Each row is where one point has got to under a steady rotation. How many ticks took it there?
The counts run from 0 to 765.
[109 121 156  95 130  98 146 126  99 182 113  95 141 124  97 140 135 112
 139  95 158 103 142 171 153 153 133 104 143 156  99 103  70 156  90 121
 126 109 135 115 138 117  93 142 119 141 129 145 164 119 150 174 145 158
 178  84]	757
[123  82 124 154 175 188 164 123 144 126 140 149 128 175 119 107 128 131
 126 113 116 148 105  92  96 144 121 168 147 115 142 151 131  96  86 152
  52 112 132 102 154 107 112 158 119 117 183 121 131 127 143 149 116 151
 167 128]	731
[105 143 116  81 191 160  93 127 116 146 114 123 123 173 123 138 147 134
 117  97 152 148 108 103  62 124 123 131 128 135 135 154 132 109  95 122
  50 106 137 118 115  91  92 110 164 130 165 116 176 113 136 101 105 130
 119 132]	582
[143  90 174 106 152 128 146  84 144 133 124 145 160 159 145 113 125  99
 151 120 122 118  92 130 163 198  92 144 129 139 132  95 103 108  99 121
  91 130 106  83 125 113 105 154 110 110 145 156 131 151 180 143 140 163
 132  82]	250
[106 173 119  99 179 148 138 121 129 140 103 141 108 157 105 153 162 142
 145 140 102 142  92 117  62 164 144 153 123 118 125 174 125 163  88  94
  83 106 129 126 105 140  47 117 122 107 139 126 169 129 132 142 131 155
 139 123]	572
[104 138 151 101 155  93 159 131  96 174 104 140 154 174 111 126 135 125
 127  88 100 116 138 152 109 151 124 124 143 153 121 137 102 141  69 123
 111 118 125 102 136 116  69 142 130 137 134 143 144 137 168 152 113 188
 132  76]	263
[116 148 150 122 132 182 116 124 135 142 137  60  94  89 103 146  96  87
  92  78 172 138  93 119 181 122 144 108 133 146 108 147 115 149 138 142
 115  96 114 135 108 108 144 119 104 127 140 128 133  73 115 146 122  76
 175 153]	542
[109 202 146  87 149  62 114 119  94 152  93 146 168 129 121 128 118  97
 104  89  62 158  86 144 140 159 142 127 135 156 135 140  89 140 118 111
 144 143  98 176 120 140  98 104 122 134 113 146 128 141 132 141 144 153
 129 119]	662
[139  86 137 110 152  95 134 104 112 141 110 164 176 196 137 125 136 157
 139 138 109 165 124  90  92 174 106 172 130 111 145 164 121  89  95 121
  95 131 114 102 113 106 101 110 119 136 116 156 123 162 153 143 116 188
 108 102]	113
[120 100 125  94 119  66 149  90 118 160 117 139 120 157 144 112  98 144
 140 143 122 141 127 112 131 164  77 157 131 141 138 144  97 130 107 117
 137 128 100  99 109 130  88 131 124 117  84 181 114 116 188 150 106 157
 139 103]	613
[102 174 108 133 161 155 122 146 102 144 122 116 118 103  88 146 123 144
  97  95 101 185  95 120  87 121 164 150 150 124 126 179 111 160 116 138
 113 105 125 187 122 130 115 118 108 146 145 107 141 107  95 158 130 123
 182 167]	676
[116  98 122 107 151  92 148 100 116 127 124 170 155 192 137 108 130 156
 148 155 105 162 122  97  91 173 110 183 138 119 136 169 123 100  95 117
  81 141 126 119 129  93  84 131 107 124 134 147 140 164 162 153 129 178
 130 112]	114
[112 126 135  73 190 150  80 105 112 140 116  82 146 138 119 147 141 101
 145 106 160 148 107 125 109 147 141 113 109 152 110 102 103 111 104 115
  61 114 134 129 115  80 124 115 150 131 167 121 197 134 123 116 151 113
 124 118]	92
[105 117 112  75 172 137  91 112 106 122 128  67 134 127 115 149 124 110
 151 127 164 152 123 123 113 146 147 128 116 132 109 110 102 127 109 126
  56 106 141 133 119  67 125 128 135 127 167 120 204 128 119 123 160 102
 147 131]	93
[ 91 187 139 127 168 145 161 141 132 147 135 178 131 135 107 128 131  96
  87  78  74 112  84 124 122 131 139 146 148 137 145 163 115 137 103 123
 129 114 118 152 140 173  76 131 116 114 136 127 113 110 136 169 122 163
 168 120]	526
[123 117 131 135 147 140 155 112 150 152 181 139 105 152 121 130 121 107
  84 115 160  98 109  92 183 114 105 185 157 114 133 161 154 100 117 154
 114  74 142 109 156 141 126 115  86  95 114 169 112 100 130 173  90 130
 162 136]	382
[119 170 157  88 135 117 100 112 134 166 127  87 140 113 140 138  98  64
  73  62 143 129 104 128 185 127 125 107 123 169 141 108 112 129 125 142
 122 108 105 129 109 112 140 113 123 110 122 158 124  83 143 120 103  91
 126 109]	42
[130 133 133 115 162 138 142 150 159 150 132 136 120 157  97 149 167 150
  89 128 182 113  99  95 130 148 137 147 147 116  81 219 146 111 137 118
 138  96 134 106 111 137  96  88  87 150 104 155 128 129  90 171 139 157
 114 137]	427
[ 89 170 151 120 188 180  95 150 125 129 125 144 130 100 104 123 130 101
  87  55 126 155  68 112 117 135 158 103 148 142 148 135 114 126 121 129
 108 126 128 165 121 150 129 120 142 158 165  91 143 101 100 116 144 108
 161 151]	183
[173 117 154 119 117 141 108 119 144 151 116  65 154 122 110 174 139 118
 125 121 157 150  90 122 188 156 155 144 131 122  80 142 116 123 125 142
 129 108  96 132 107  88 152 103  58 132 126 169 132 135  74 164 150 107
 131 145]	553
[117 170 146  91 109  60 120 103 115 145 116 128 146 112 132 126  92 102
 104 108  89 154  85 135 170 171 123 130 130 159 147 140  88 144 131 108
 164 137  78 146  76 145 117 115 118 120  82 169 101 110 156 143 134 124
 134 118]	659
[143 123 139 149 164 156 150 117 150 166 174 146 124 155 110 135 147 113
  95 117 160 104 105 108 168 128 117 171 148 107 119 138 153  82 110 158
 110  80 158 120 173 153 130 121  96 107 128 165 120 112 115 183  95 148
 146 124]	381
[153 122 173 125 115 157 128 124 137 164  81  66 158 115 121 167 108 109
 116  78 124 172  87 126 151 155 147 104 127 148 125 124 100 180 109 142
 137 121  72 121  90 108 152 138  92 138 120 147  97 101 116 143 123 111
 145 123]	53
[104 120 167  98 148  82 107 106 124 116 137 178 168 124 132  94 104  85
 111  93 108 142  82 112 192 178 129 138 148 151 138 136  99  86 148 128
 129 155 106 153 116 120 145 116 102 142 122 150 115 146 131 156 170 126
 133 121]	650
[131 120 142  99 113  59 153 105 108 170 128  98 125 157 123 142 131 122
 142 138 148 102 141 145 167 157 106 170 127 146  93 119  98 130  98 134
 128  85 123  98 140 103  91 129  91 115  91 184 139 131 157 180 110 162
 147 100]	256
[123  58 176 113 132 132 119 116 114 149 131 134 153  98 123  98  74 114
 116  84 171 166 109 119 172 160  98 106 155 159 136 102  88 116 131 153
 143 140 108 111  98 113 174 154 147 169 130 147 117 102 159 128 120 122
 161 108]	145
[156  96 149 171 126 132 147 132 114 185 137 141 152 136 107 146 136 158
 103 112 137 165 116 115 138 124 129 165 166 107 128 131 118 113  99 167
 156 102 134 145 152 154 148 130 100 153 111 151  96 118 119 172  77 180
 175 131]	16
[107  56 151 108 128 110 119 114 105 145 140 115 129 105 112  97  68 119
 112  97 178 164 126 116 175 148  99 116 145 156 134 119  91 111 132 163
 135 124 115 114 113 102 178 144 134 159 123 153 104  97 168 140 119 102
 180 124]	144
[135  78 125 109 129  93 113  95 117 123 114 158 155 156 136 117 106 174
 145 161 104 216 102  74  79 170 112 168 130 108 146 175 117 105 112 119
 105 141  97 132  91 106 125 106 120 142 117 146 113 139 145 136 113 145
 121 145]	466
[ 86  84 144 120 168 139 119 131 117 117 148 175 140 125 124  77  68 111
  87  71 148 169 114  94 156 144 117 120 155 163 150 160 115  85 141 155
 115 153 123 130 124 110 154 143 133 160 143 122 103 108 154 129 133 115
 155 138]	638
[118 100 105  92 166 156  98 121 121 156 147  77  97 142 106 144 121 146
 125 131 219 139 131  91 108 122 121 140 126 121 102 148 126 103 114 143
  75  73 160 113 123  78 143 114 137 144 137 139 181 101 123 130 109  98
 148 143]	587
[135 144 129 101 160 122 109 100  83 163 113 111 159 119 125 166 138 105
 153 124  91 156 100 146 104 150 123 143 121 130 145  49  83 147  79 127
  94 108 124 168 139 135 123 138 146 121 147 133 174 125 137 128 115 144
 173 105]	355
[142 118 128 135 182 174  90 117 144 128 166 161 129 110  98 146 164 136
 122 139 162 148  64  85 133 157 129 159 150  75 126 134 122  90 142 125
 111  98 147 168 127 179 146 108 127 143 137 122 159 115  95 141 151 135
 157 155]	334
